Rotation paths and how fast each direction turns (degrees each step):
Each turn is a multiple of 5 degrees from 10 to 175, or 0.
Each row of a path follows its step; steps can be skipped.

step 0: [ -1 -15   1  31 -16 -34  14 -23  23 -14  14  17  -1  -1 -13   3 -29  -3
  14  -9   7  -5 -17   2  -9   4   4 -17 -19  13  20  13  -9  -5  19 -11]
step 1: [-18 -16   2  -2   1  13  21   8 -35   5  22 -13   8  -5  12  10 -18  10
   4   2  -6  17  13  -4 -27 -22 -26  21 -21   1 -18  14  -2  15  13  -7]
step 2: [  7  -5  -3  23  -4  -1 -10   5   0  26   4  -2   7 -18  26   4  -1  -2
  -2 -19  -3   7 -10 -33 -21  -3  42  10  11   7  -4 -27   5 -13 -18  17]
step 3: [ 26   4 -22 -19  15  -2  -3  -6  13 -10  -5 -14  13 -24 -24 -19 -23   7
   6  -1  12 -10  13 -28   0   0  -7 -23  -8 -20   1   6 -11  21 -23   0]
step 4: [ 31 -17   9  12 -12   1  22  28  27 -18  23   7 -30  -5   9   7   2   3
  -6 -13  -3 -28  -2  24 -16  -1 -22   6   0   8  10   0  -2   0  -8   2]
step 5: [-25  -1  10   3   8 -20  -4  10   1  38  -8  16 -11   8  -6  12 -31 -13
   2   7  -9  -4  15  -2 -26  15 -18   3  -1 -16 -29  16   7 -16 -10  -3]
step 6: [-24  -6   3  -3  -7 -27  19 -13   9  16  10 -20  -3 -17 -21  11   3  12
   0 -17 -39  -3 -11 -17   9 -14  26   6  -4   7  10 -15 -19  13  -3 -12]
step 7: [  5   9 -18 -25  19  17  -1  23   6 -19 -15  -2  20  -6  13 -15  13 -15
  14 -12  -9   1 -18 -15 -21 -21 -10  20 -10   0 -16   2 -12  -4 -15 -28]
step 8: [ 17  -1  -1  24 -16   5 -16   4  43 -13   6  20  -7  -6   3  13 -19  -4
  -1  -5  15   8  10   4  -8  23  29 -11 -28   6  -4 -15   1  -6   1 -23]
step 9: [-11 -11  -8 -18  11 -10  16  -5  -7 -19  28  -7 -20   0 -23  -1 -31   0
  25   6  -3  10  16  -4 -17 -19 -11  -7 -22  -2  -3  15  22  -9  17  18]
step 10: [-14 -42   6  10   1   6  15  20  -2  10   2 -18   1  -9  31   3  -4   8
 -12 -35 -11 -11   4  -1   7  -3  10  28   8  10 -23 -17  18   1  -3  14]
[ -3   0  -3  -5  -8   2   0   1  -9   5  -8  -8  -1   2   9   2  -2  -8
  -2  -3 -10  -5   5 -15   7  -3   4  -1  -2   4   3   0  -5  -2   1   4] | 85
[  7   7   2   6   1  -5   0   5  -8   6   8   0  -6  -2  -1  -3   5   8
  -9  -4   1 -10   4  -7   0   1  -4  -4   6 -11   0   4  -1  -2  -6  -3] | 40
[ -4  12   4   6  -4  -9 -10   5   0  -1  -5  -3   3  -6 -10   5 -12  -1
   1   2   6   4  -1  -2   3   8   8   2   1   0   2   1  -1  -4  -2   4] | 125
[ -4   2   5   0  -2  -2  -2  -6  -5  10   4 -12   6  -2   0  -5   0   0
   4  -4   0  -2  -5   2  -4   6  -9   5  -2  -2  -1 -16   1  -5   7  -3] | 80
[ -1   1  -3   3   1   5  -5  -3  -7   0   0  -1  -2   1 -10 -10  -6 -13
  -4   5   0   5   4   0   3  -6  -9   6  -2  -2 -10   2   1   6  -9  -3] | 175
[  0   9   7  11  -3   3  -3   4   7   2   2  -2   0   2   3   2  -2  -2
  -2   3  -9   4   5   2  -6  -5  -9 -14  -4   4  -2   5   5   2  11   3] | 90
